Each named move below is a turn or a mirror, shown by a few rows before and after it. Which moves, in which order, take the first row of each later pair to the second? The first pair is answered.
Boz:
[ 0.53  1.76 -1.32  0.76  0.54 -1.70 -1.85  1.93  3.92 -2.58  2.68 -2.60
  2.44 -1.65] -> [-1.82 -0.37  2.29  0.69 -0.07  1.79 -1.67 -2.51 -1.50  2.43 -4.76  1.39
 -1.79 -1.84]
[ 3.59 -1.00 -0.18  2.95  1.97  3.73 -0.04 -2.51 -1.35  2.73 -2.52  1.29
 -0.25 -1.71] -> [ 5.06 -0.18 -2.29  3.18  2.04  1.58 -0.18  0.01  2.02 -0.52  2.13 -1.14
  2.21 -1.65]
[-0.72  1.87 -0.99  0.27  2.25 -0.26  2.91  0.76  1.79 -3.08  0.77  2.37
  3.44 -2.50] -> [-2.00  1.00  0.60  0.34  2.09  1.42  2.95 -1.26 -0.38 -0.85 -2.76  4.08
  1.68 -2.59]
zod:
[ 0.51  3.55 -0.31  2.45  4.83  1.65  2.76 -3.84  1.75  1.55 -0.69  2.74
  2.97 -0.02] -> [ 0.18  3.59 -0.14  2.08  4.88  1.42  3.11 -3.60  1.96  1.45 -0.34  2.81
  2.89 -0.41]
[ 1.05 -0.99 -1.88 -1.29 -1.14 -2.12 -1.38  3.78  1.25 -2.71  3.73 -2.96
  0.57  0.13] -> [-2.43 -3.52  0.50 -3.50 -0.15 -0.70  0.93  2.75 -3.32 -0.01 -1.27  0.03
 -3.03 -0.70]
[ 2.28  2.32 -2.58  3.88  1.16  1.37  0.76 -2.28  0.35  0.75 -1.23  2.66
  3.02 -0.36] -> [-0.60  3.17 -1.44  2.14  2.24 -0.50  4.09  0.07  0.89 -0.50  0.39  2.78
  2.81  0.26]
tene:
[-0.50 -1.27 -0.49 -1.46 -0.29 -0.45  0.20  1.04 -0.93 -0.40  0.00 -0.42
 -0.97 -0.60] -> [-0.13  1.82  0.56  0.66 -0.24 -0.86  0.40 -0.20  0.85  0.38  0.78 -0.06
  0.69  0.94]
[ 2.83  1.19 -0.63  1.71  0.71 -2.21 -1.29 -1.06  1.96 -0.20  4.05 -0.72
  1.65  0.72] -> [ 0.81 -3.36 -1.60 -1.79  1.08 -2.24 -0.47  1.81 -1.00 -1.35  3.02 -1.31
 -1.03 -0.86]
[ 1.04 -1.33 -1.15  1.79  0.16  0.55 -1.74 -0.13 -0.24 -0.61  0.72  1.00
 -1.19 -0.34] -> [-1.66 -0.46  0.30  0.50  0.84 -0.93  0.76  0.99 -0.32 -0.77  0.96  1.35
 -1.51  0.52]
[ 1.11  2.10  4.54  0.69  0.91 -3.34  0.54 -1.38  1.02  0.56 -0.22 -0.13
  1.59  2.26] -> [ 3.83 -3.44  0.99 -0.31  0.29 -0.99 -3.03 -0.50 -1.55  0.02 -1.51 -1.55
 -0.33 -0.43]
Pairs:
(2 to 3 moves a pair)
[ 2.37 -1.98 -2.33  1.81 -2.93 -0.78 -2.02 -0.59  0.45 -0.10  0.42 -0.74
  0.87  0.99] -> [ 1.61 -2.60 -2.54  0.60 -2.82 -1.88 -1.18  1.02  0.07 -1.05  1.44 -1.44
  0.48  0.65] | tene then zod then Boz
[-3.03  1.96  1.16 -1.34  0.80 -1.54  3.69  2.53 -0.48 -0.94  1.70 -2.07
 -0.45 -0.59] -> [-1.28  0.98 -0.79 -1.23  0.32 -1.50  1.98  3.35  0.08 -1.98  2.86 -3.25
  0.06 -1.42] | zod then Boz then tene
[-2.30  2.95  2.50 -0.03 -3.66 -2.71  0.66  2.40 -0.34  0.69  1.20 -0.01
 -1.58  3.24] -> [ 1.19  3.34  1.12  2.51 -4.19 -1.25 -2.70  0.33  0.49  1.29  1.00 -0.56
  0.08  2.97] | tene then tene then tene
[-1.25  1.67 -1.98  2.07  3.39  4.24 -0.64 -4.40  1.41  1.19 -3.34  0.92
  0.72 -3.03] -> [-2.25  0.28 -4.36 -1.00  4.39  0.80  1.29  1.22  3.10 -3.19  1.52 -1.88
  1.21 -3.89] | tene then Boz
[-0.10 -0.82 -1.36 -1.29  0.32 -1.73 -0.11  3.38  1.93 -3.12 -0.83  0.58
 -1.98 -1.84] -> [-1.69  1.19  1.43  0.01  0.53 -0.53  0.94  0.43  1.26 -0.27 -3.77  3.28
 -2.54 -0.59] | tene then zod
[ 2.62 -1.67 -2.16  0.41 -1.29 -0.35 -2.55  1.42 -0.05 -1.41  1.40 -2.04
  0.53 -1.11] -> [ 2.13  0.55  0.32  2.55 -1.61  1.65 -3.00 -2.20 -0.80  1.84 -1.48 -0.01
  0.16  0.01] | Boz then tene then tene
[-0.63  3.68  1.61  2.52 -2.34  0.48 -3.01 -2.50 -0.91  4.07 -3.68  1.83
 -0.55 -0.10] -> [-3.24  4.51  3.14  1.10 -1.71 -0.78 -0.43 -1.36 -1.04  4.06 -3.24  2.25
 -1.18  0.68] | tene then tene
[ 1.56  0.55 -1.90  0.19  4.51  4.40  1.76 -2.78  0.93 -2.05 -2.34  0.63
 -0.21 -1.61] -> [ 2.28 -0.49 -2.74 -0.39  4.09  4.34  1.23 -1.89  0.67 -2.53 -2.14  0.05
 -0.51 -1.84] | Boz then tene then zod
